Rows are one point carried round by a steady rotation, each followed by how many ticks it has turned.
The counts run from 0 to 250.
[ 10  26   4   4 -10  -9  18   1 -11  23 -24   8 -11 -11  45  24   5  -2
 -42  -4  -3  24 -13  40  27  50 -28   6  43 -23 -30   6   9 -26  -2  24
  15  25  -4  37 -33 -38 -14  -2  -9 -19   3 -24   1  36 -17   4  23  -5
  10  28  -8   6   0  18 -26 -26   4  29  21  11 -32  48  -7 -14   6  -8
 -38  14 -11 -19   8  21 -38  28  22  49 -15  19   7   8   5  -4   3] | 14
[-16  36  21 -17 -36 -15   4   1  -1  15 -22 -24 -26 -25  24  18   1 -25
 -40  13  -6  16   7  35  31  23  -4  30  49 -24 -36  15  -1  -3  21  13
  26   7   5   7 -35 -34  -7 -29 -26 -28  -1  -2   6  44 -15  11  15 -17
  38   9  14 -10  11  26 -45 -30   0  22  12   1 -25  43  10  11  15  -9
 -17   7  14 -27   8   0 -47  11  24  32 -22  15  31  21   6  24  10] | 164
[  8  26  14  -1 -20 -12   1   7  -1  38  -9  21 -22 -36  29  26   7  -1
 -16   0 -19   5   1  60  31  45 -26   8  22 -25 -22 -25  -4 -27  -1  15
  19  26   3  29 -35 -24 -15   8  -2 -15  16 -21  -6  53 -10 -10  26 -15
  30  13   9   4  11  -1 -13 -18   7  15  21  14 -30  66   6 -26  -2 -21
 -41 -10  -6 -10  -7   2 -36  30  21  41  -2  -6  10   1  -5 -16 -24] | 119
[  3  25   2  -9  -9 -32  17  17 -28  20 -19  14 -16 -32  43  11  -4 -13
 -24  -9 -11  30   0  36  23  47 -21   3  31 -36 -36  13   1  -1  12  25
   8   9  -4  13 -27 -39  -2  -8 -15 -28  -4 -21  10  50 -15  -2  14 -12
   9  16  10  -1  14   3 -48 -49  -3  22  14   1 -39  43   3   9   9 -18
 -33   2  18  -4   4  -7 -51  16  11  38  -9   3  31  10  10  -6 -20] | 249
[  2  32   7 -24 -25 -21  -1  14   0  21  -3  -5 -12 -31  30  32 -12 -21
 -54  -3 -36  17  10  41  28  27 -23  20  25 -36  -7  -5   1  -4  -2   9
  15  24   1   6  -4 -27  -1 -31 -14   0   7 -28  16  55 -25  -7  27 -14
  16   4  14  29  25  -3 -40 -24   3  14  27   0 -39  60 -14 -14  11 -16
 -52 -21   6 -10  -6  -3 -30  31  18  30 -21   6  17   4 -17 -16 -14] | 228
[  3  24   6 -17 -31   6  -7   6  16  34  -7   2 -21 -41  27  33   8  -8
 -15   4 -24  -1  -2  61  33  37 -27  30  27 -20 -10 -18   2 -29  -5  12
  22  21   7  23 -32 -28 -17  -2  -4 -21  13 -24 -11  52 -13  -4   8  -7
  45  18  17   6   7   4  -9 -10  10  22  16  10 -29  66   3 -30   9 -21
 -46   1  -1 -15  -3  14 -28  36  24  44 -12  -7  13   6  -8 -18  -9] | 118
[-18  10   6 -27 -16  -9  -2 -16   4  31  -1 -28 -27 -28  41  27 -19 -31
 -42  -4 -18   6 -12  38  23  18  -8  16  31 -27   0  15   0   2  19   9
   1   6   2  10 -27 -35 -12 -33  -4 -24   2  -9 -10  43 -19  -4  25 -14
  41  15   7   8   7  26 -48 -11  15  35   0  -6 -36  50  -3  -2  22 -17
 -39  -8  -3 -22  10  -3 -38  33  25  43 -31   4  17  24  -4  11  -9] | 46
[  7  27   4 -14 -43 -19  16   3 -11  22 -10  -4  -5 -43  29  20   1  -4
 -44  11  -7  24  13  32  29  20 -13  19  29 -27 -41   6  10 -12  12   3
  27  24  -5  18 -32 -43   4 -36 -28 -11  12 -13  15  55 -20  17  38 -10
  23  -1  19  -7   5  24 -48 -37 -10  11  36  11 -22  43  16   9   5  -4
 -31  -4  19 -24  -5  -2 -50  18  16  28 -13  25  37 -10   9   3   3] | 169
[ 16  33   2  -9 -26  -3  11   3   2  27  -7   8 -17 -29  48  26  16   7
 -32  -4 -20  12   4  45  31  48 -20   6  23 -24 -31 -28  20 -30   2  -8
  18  38   2  28 -30 -36  -3 -19  -5  -9  20 -28  -2  59 -16  17  21 -10
  20  19  11   2  -4  14 -25 -15   4  15  24  18 -30  62  -5 -30  10  -9
 -34  -2  -5 -25  -4   8 -34  34  16  49 -13  18  14   6  -5 -25  -1] | 21
[-14  27  20 -21 -26   7   3   5   5  34  -4  -3 -19 -30  17  33   8 -14
 -19   1 -24  -3   6  35  30  31 -21  29  29 -18 -13  -4 -11 -19  13   7
  16  17  -8  17 -40 -21 -11 -21 -16 -33   8  -1 -21  39  -3  -6  22 -15
  58  10  22   3  -3  13 -32 -12  16  30   5   5 -14  68   0 -35  14 -16
 -47  -6   9 -15   8  -1 -30  40  22  37 -30  11   5   9 -18  -4   6] | 205
[  9  30   7   1 -22 -13  11   4  -6  35 -22  23  -6 -23  33  18   1   3
 -36   0  -4  14 -13  44  22  41 -31  12  46 -20 -35   4   6 -24  -5  30
  24  27  -9  39 -32 -43  -8  -1 -18 -23   7 -22   4  44 -25   1  25  -6
  17  25   2   7   8   2 -24 -36  -7  19  30  15 -25  52  -3 -14  -5 -15
 -39  15  -2 -13   6  26 -35  24  19  34 -18  21  22   2   7 -10  -2] | 13
[-13  26  15 -17 -25  -1   5  15  -9  20 -25  -1 -18  -4  15  30  11 -13
 -40   0 -15  18 -11  21  26  24 -23  17  49 -17 -28  16 -17   0  15  34
  25  10 -11  36 -40 -35   6 -20 -21 -31   5 -15  -4  39  -8 -11  19   2
  32  35  14  21  -5  28 -37 -36   2  34   9  16 -21  40   8 -10  17  -8
 -45  15  10 -28   7   5 -30  25  13  30 -52  19  22   0  10  11   5] | 94
[  0  25   5 -17 -37  -4  12  14  -2  35 -14   8 -18 -27  27  20   6  -2
 -30  -4 -24  23  -9  33  31  18 -40  19  40 -19 -27   1   1 -15  -6  22
  21  14 -17  36 -41 -41  -6  -1  -8 -29   2 -27  -4  51 -15  -8  23  21
  26  18  26   9   1   9 -41 -35  -6  23  21  20 -19  48  11 -15  10 -13
 -50  13  22 -24  -1  23 -25  35  16  29 -31  18  15 -10   2 -13  -1] | 100
[  6  18   0   1 -26 -16  25   3 -34  17 -23   4 -14 -37  38  15  -1 -20
 -17  11  -2  20   4  37  42  51 -19  12  37 -34 -47   3  13  -8  15  22
  16  15   0  17 -38 -40   0 -14  -7 -15   0 -30  12  48  -5  18  11 -13
  11   2  -2 -18  10   5 -38 -37  -6  21  30   1 -31  46  -1   4  18  -7
 -17  -2   7 -26 -13  -4 -48   3  16  60   4   4  26  12   6  21   0] | 161
[-20  25  16 -19 -23   3   9  -2  -3  25  -7  -8 -24 -24  24  31   0 -19
 -20   4 -30   0   4  28  30  27 -27  19  22 -16 -13  -9   0 -19  22   3
   9  13 -14  14 -38 -29  -9 -19  -4 -32   9  -1 -20  34  -6  -3  22 -14
  41  18  16   0 -18  19 -25  -8  26  29   3   9 -20  63  -4 -35  28 -10
 -49  -2   4 -31   0   0 -32  45  27  49 -30   7  -7  13 -15  -8  23] | 204
[ 13  33   7 -16 -28   1  28  -6   8  19 -19  -7 -22 -18  30  22  17 -11
 -38  -2 -17  21  15  34  30  40 -24  13  44 -13 -22 -14  11 -17  19  -1
  20  28  -8  18 -43 -36 -14  -4   5 -30  -4 -23  -5  42 -13   4  22  -9
  19  11  18   4   2  15 -29 -22   0  24   7  10 -22  60   5 -29  15   0
 -32  20  11 -22  -1  21 -35  41  11  39  -9  17   9  18  -3 -20  15] | 9
[  1  19   7  -9 -20 -11  23  22 -27  33 -23  24 -10 -13  32  26   8   0
 -17  -6 -19  19  -8  37  25  49 -39   8  32 -23 -33  -5  -6 -23   7  24
  11  16 -19  34 -39 -43   3  -2  -1 -27   6 -25 -11  44  -4  -1  22   4
  13  24   6  -3  -9   4 -29 -42   9  33  23  26 -30  52   2 -19  17 -15
 -45   6   5 -23  -1   6 -31  32  10  54 -21  11  -1  -3   0  -8   5] | 102
[ 16  40  13  -6 -15  -7  22  -2  12  16 -25  -3 -22  -7  15  29  12  -1
 -32  -4  -5  19   9  41  35  48 -25  11  53 -12 -29   1  -1 -13   9  15
  21  29 -11  19 -48 -37 -20  -8   1 -37   0 -11  -5  33 -20   0  19 -16
  21  15  16  15   4  19 -31 -30  -4  30   9   7 -19  52   2 -24   9 -11
 -28  28   6 -20   7  28 -36  38  20  38 -10  14  19  22  -7 -16   6] | 8
[  0   9   0 -12 -14  -4  11   2 -22  42  -9   7 -10 -33  43  31  -2 -13
 -34  15 -35  14  -1  27  29  48 -38  12  20 -23 -17 -11  17 -22   8   2
   4  21 -24  23 -24 -31  -8 -13   4 -13  19 -21  -8  43 -15   2  24  -9
  19   5   5   6   1  -3 -24 -21  11  29  28  18 -25  68  -2 -28  21 -12
 -44  -6   4 -20  -6   2 -31  39  22  52 -28   2 -10  -3 -14 -12   3] | 209
[-15  39  26 -28 -20 -13   0   3  -9  22 -16   0 -14  -9  24  29 -15 -28
 -45   7 -26  13   2  50  23  37 -16  29  29 -36 -15  -1  -4  -2  17  21
  16  22   7  17 -16 -20  -8 -32 -24 -13  13 -15   3  29 -20  -2  21 -30
  23  15   1  15  12   8 -31 -21  18  28  17   3 -29  59 -26 -24   9 -18
 -43 -19  -1  -8   9 -10 -30  39  32  52 -21  -1  12   9 -23   3  -3] | 222
[ -2  28   1  -8 -18 -25  17   8 -24  21 -30  -5 -18 -21  51  14  -6 -19
 -39   2 -10  36  -3  37  22  46 -13  10  30 -33 -31  12   5  -2  19  12
   3  16  -4  21 -26 -42   2 -19 -17 -24 -15 -18  18  48 -15   2  23  -9
   8  19   8   2  10  20 -46 -51  -8  29   9   2 -35  35  -7  12   7 -16
 -33   8  15 -15   8 -11 -49  21  17  50 -16  17  25  11   7  -1   0] | 250
[ -4  15  -2  -5 -18 -31  21  -8 -29  38 -18   6  -9 -50  27  16 -11 -16
 -30  21 -18  27  11  34  33  36 -18  14  29 -33 -38  12   3  -1  13   9
  12  12  -6   7 -34 -32 -13 -15  -5 -19   2  -7   5  47 -15   2  29 -20
  31 -19  14  -1  23  -8 -48 -33   0  28  29   8 -29  59   7   8   2 -22
 -22 -13  13 -14  -3  -9 -60  18  24  45  -3  -1  23  -1  -1  -1 -24] | 61
[-10  20   6 -11 -30 -13  31  16 -28  19 -25  -8 -20   0  17  33  30 -20
 -40  -7 -25  19  -4  21  39  42 -26  10  44 -17 -39  -5 -13   5  28  24
  32  10  -1  28 -41 -32  14 -31  -2 -23  -1 -24 -11  33   1   5  21 -14
  16  15  15   6   2  17 -30 -25  15  29   1  13 -29  43   7  -9  27   6
 -19  14   0 -30 -13   0 -33  29  11  54 -17   4  15   6  -2  11  11] | 85
[ 17  37   5  -1 -16 -23  24  16 -10  38 -29  20 -12 -24  26  20   6   0
 -30  -1  -9  30   1  30  36  32 -31   5  46 -18 -28   0  -4 -14   4  13
  17  25 -17  26 -41 -43   0   4  -3 -33   3 -29   5  43 -21  -4  24 -11
  10  11  18   5   8  -7 -43 -44 -16  20  25   9 -27  54   5 -19   6 -12
 -40  17  18 -14   7  11 -40  23  11  33 -13  21  26  -2   3 -17  -6] | 2
[ -7  26   8 -18 -45   0  10   3  15  22  -5 -30 -27 -27  16  22  24  -6
 -33   7 -10   2   3  33  39  18 -20  31  39 -20 -37  -6  -3 -13  16   4
  45  20  10  17 -42 -34   0 -39 -13 -17   9 -13  -9  52  -1  10  24   1
  36  10  25   4   8  28 -36  -9   2  24  12  13 -15  47  23  -7  16   0
 -20  10  13 -33 -14  19 -33  24  16  27 -22  13  35   1   7  13   6] | 176
[  9  29  14  -4 -29   3  11   8   8  26 -18   8 -28 -23  19  26  23  -3
 -11  -9 -16   0   1  43  36  46 -23  21  34 -11 -23 -13  -5 -20   9  15
  18  20 -10  26 -52 -27 -16   4   8 -34   4 -14 -21  51  -5  -5   8  -4
  42  14  24   6   0   9 -19 -16  19  28  -5  14 -22  60  17 -30  12 -12
 -38  19   9 -32  -7  18 -28  34  24  43 -19   5   2  19  -5  -8   3] | 107
[ -9  15   5 -31 -39  -5   3 -18   3  25  -4 -20 -26 -48  24  22 -11 -34
 -32  12 -28   4   8  35  44  21 -14  40  28 -29 -19   4   5  -2  21   0
  22   3  -3  -1 -33 -29 -18 -32   1 -20   1 -14 -12  51 -11   2  14 -11
  51  -6  19  -5  15   7 -39  -9   9  24   6  -5 -23  62   1  -1  24 -11
 -27  -8  22 -29 -16  -7 -42  20  25  46 -11  -9  19  17  -6   6   2] | 58
[ -9  18   5 -19 -26  -5   1   8 -11  10 -12  -5 -27 -20  36  12  -6 -31
 -36 -12 -22  14 -14  45  35  40 -12  25  40 -40 -21   8   0   1  12  27
  17   7   7  18 -23 -49  12 -20  -6 -25  -3 -41   7  50 -10  -3   6  -1
  28  37   8  10  18   4 -44 -30   0  26   4  -7 -48  37  -7   4  26 -17
 -39  -5  10 -22   2  -1 -27  10  21  49 -22  -6  22  13  -6  17   1] | 241
[-11  29  17 -16 -43 -13  11  -2   4  14 -11 -25 -29 -18  19  26  20  -7
 -50   3 -11  13  17  32  28  19  -8  20  41 -18 -33   1  -8  -9  22   7
  32  17   1  24 -42 -30  -2 -44 -19 -24  -1   0  -3  43 -10  11  28 -14
  37   6  22   9   2  40 -39 -17   0  20  11  11 -23  43  14  -3  16   4
 -19  12  14 -27  -4   9 -44  36  17  28 -29  21  35   9   7  16  13] | 175
[  0  21   7  -9 -25   5   0  14 -10  33 -14  14 -12 -23  36  26  -3 -12
 -28   8 -15   3 -21  47  23  40 -37  23  33 -25 -25   0   7 -22  -6  27
  16  14  -5  39 -28 -37  -6   5 -17 -17  11 -20 -11  49  -9   1  15  12
  36  35   1   3  -6  10 -17 -21  14  28  19  16 -26  51  -2 -20   9 -20
 -54   4  -2 -29   9  16 -23  33  25  50 -26   6   2   8  -6 -10   0] | 112
[ -2  23   6 -13 -22 -35  19  -3 -15  25 -18 -19 -28 -21  12  25  10 -29
 -43  15 -22  15  18  37  38  43 -13  20  37 -16 -39   6   0   7  29   9
  26  13   1   9 -42 -23 -13 -31   1 -30  -4  -2  -6  36 -14  -1  20 -32
  25 -19  15   9  25  11 -42 -33   9  23  11   6 -22  55   7   6  10  -4
 -13   5  10 -21  -7   4 -56  21  16  37  -1  -5  25  19  -4  11 -13] | 67
[-12  23  19  -9 -25 -11   4   8   1  40  -5   8 -21 -22   3  31  22   5
 -13  -7 -13   2  -4  39  38  26 -26  12  46  -7 -24  -3 -21  -9  13  16
  18  12  -9  19 -53 -23  -3 -13  -9 -43   7   2 -27  35  -5 -13  31 -13
  52   8  25  13  -1  12 -33 -24  22  33   4  21 -20  57  12 -29  11 -22
 -48   6   8 -17   6   9 -34  36   9  35 -32   6  13   8  -6  -7 -16] | 195
[-21  11  10 -13 -33   1  15  10 -15  25 -10  -5 -21 -14  19  30  21 -13
 -32   2  -4  10 -15  32  41  26 -20  11  38 -27 -39   4  -6  -6  21  30
  23   3   1  35 -38 -44  13 -34 -17 -21  14 -18 -12  45   2   9  25   5
  32  32   9  -2  -7  32 -35 -16   1  30  24  14 -28  37  10   5  25  -3
 -31   9  -9 -32  -7   3 -33  29  15  41 -35  17  21  -4   6  24  13] | 182
[-13  17   7  -5 -27 -22   8  28 -20  32 -20   3 -13 -12  15  24  13 -12
 -40   3  -8  25 -14  34  33  28 -24  12  54 -23 -44  14 -15   4  10  37
  27   6   2  36 -37 -36   9 -21 -25 -16   8 -17   2  40  -5  -6  24   0
  20  22   8  19  11   8 -35 -39  -8  24  25  17 -30  42   6   6  11 -10
 -24   6   4 -19  -7  12 -36  14  19  30 -24   8  32  -1  10  15  -5] | 83
[ 18  43   3 -13 -39   6  18   5   5  23 -17  -1 -22 -25  37  25   9  -5
 -33  -8 -24  17  16  38  34  38 -25  23  35 -21 -24 -22  12 -27  12  -2
  19  29 -17  22 -25 -31  -3 -14 -11 -23   6 -27  -2  55 -16  10  18  -4
  28  15  29 -11  -3   9 -26 -27  -1  14  18   1 -19  61  18 -32  16  -5
 -41  16  11 -25  -9   7 -31  33  14  38 -20  19   9   6  -7 -19  16] | 10
[-18   9  14  -4  -3 -27  13 -12 -24  33 -10   3 -29 -23  33  22 -10 -26
 -29   5 -10  11  -2  41  30  41 -11   4  29 -25 -31  15  -7  -3  26  22
   3   0   1   6 -45 -30 -11 -21  -8 -37  -2  -1  -8  35 -15  -8  19 -29
  29   7   1   1  10   7 -39 -32  12  41   7   3 -36  60  -8  -1  18 -18
 -25  -8  -2  -9  -2 -16 -55  17  26  57  -7 -14  24  27  -9  13 -29] | 55
[-21  20  21  -7 -29 -11   1   5 -16  17 -12  -8 -21 -34  10  18  -6 -35
 -28  15 -11   4  -1  46  41  37  -9  27  42 -31 -37  18 -13   4  24  31
  30   4  14  12 -33 -29  -1 -25 -31 -23   4  -6   3  38  -3   3  13 -23
  50   5  -2  -6  10   5 -34 -21   8  26  20  -2 -28  61  -5   4  15 -17
 -24 -12   6 -20  -2  -5 -39   5  32  51 -16 -13  24  16   0  31  -5] | 65
[ -5  25  22 -12 -17 -22  -9  -6  11  23 -12 -10 -39 -37  18  23  -1 -19
 -28 -13 -18  -4  -1  58  35  26  -6  18  41 -25  -8 -17 -20   0  10   9
  11  17  19   6 -37 -25 -17 -21   1 -36   1 -13 -11  48 -11 -17  15 -23
  44  20  17  14  20   0 -26 -14  11  27   5  -8 -42  53  -3 -18  14 -27
 -34 -12  -4  -8   1  -1 -38  24  21  43  -3 -11  30  20 -15  -8 -29] | 136
[-20   6  13 -10 -12 -13   7  -4 -33  34 -15   6 -15 -39  29  14 -16 -24
 -18  12  -9   2 -10  47  34  43 -11  16  35 -29 -26  17  -5  -3  14  30
  -3  -1  -1   7 -40 -36 -10 -16  -7 -35   7 -15  -1  46  -2  -6   9 -15
  43   7  -1  -2   8  -2 -42 -18   7  31  17   1 -39  50  -2  10  24 -20
 -27 -15   2 -19  -6 -17 -46  12  25  58  -9 -12  13  19   1  18 -13] | 54
[  8  29  13 -12 -27  -3   7  12  -3  29  -3  12 -11 -28  47  20   5   9
 -25  -6 -18  11  -3  49  18  36 -17  13  24 -32 -21 -17   8 -36   0   4
  12  35   1  24 -20 -30  -4 -22 -24 -14  22 -19   2  59 -14  13  25  -9
  24  26   2  -2  -5  19 -28 -21   4  12  35  15 -32  57  -9 -18   6 -11
 -46  -8  -5 -11  -2   1 -41  32  23  43 -17  26  18  -1  -2 -14  -3] | 22
[ -8  33  15 -13 -39 -29  11  20   6  28 -19 -11 -26 -30 -12  31  15 -17
 -38   2 -16  13  15  36  43  32 -16  22  51 -27 -36   4 -19   3  17  19
  40   9  12  18 -48 -17  -7 -33 -18 -21   5 -10  -6  39  -7  -5  21 -22
  33  -4  28  10  17  11 -39 -28   0  21  21  12 -24  45  16  -4   8  -3
 -20   2  17 -21  -2   7 -42  18  15  22 -17  -5  33   2  -1  12 -11] | 77
[  0  20  17 -15 -22 -26   3 -15  16  30 -12 -20 -33 -36  32  23  -5 -15
 -36 -11 -19  12   3  52  29  36 -14   8  32 -17 -11 -14  -7   0   6   2
  18  19  15  -2 -38 -36 -18 -18  16 -24   0 -24  -1  56 -15  -8  29 -25
  32   2  17  20  24  -5 -37 -16   4  34   8 -10 -39  49  -3 -20   6 -24
 -24  -3  -2  -8   2   6 -34  27  15  33   2  -8  28  24  -9 -11 -29] | 137
[ -9  34  21 -26 -10 -27   4   7 -12   6 -23 -20 -29 -15  28  29 -10 -31
 -48  -8 -23  12  14  45  19  44 -15  15  33 -24 -16 -12  -8  -4  26  10
  11  22  11  -3 -19 -25  -1 -41 -13 -21  -2 -10  15  37 -16  -7  18 -33
  17  17  14  21  19  13 -41 -24  11  25  -6  -8 -43  51 -15 -13  24  -9
 -35 -15   4  -9   5 -17 -38  24  19  44 -19   0  24  19 -11  -3  -8] | 233
[-16  31  24 -16 -39 -12   6  12 -10  17 -13 -12 -25 -22   2  28  12 -26
 -29   9 -18   5  12  39  41  21 -12  37  47 -32 -41   7 -16   8  29  30
  40  14   6  20 -33 -19   4 -44 -27 -27   7 -10  -5  38   0   7  15 -18
  37  13  24   1   7  15 -35 -23   7  16  12  -3 -23  45   4  -2  17  -3
 -21  -7  14 -20  -7  -8 -38  15  17  43 -22   3  35   6  -2  25  -3] | 76
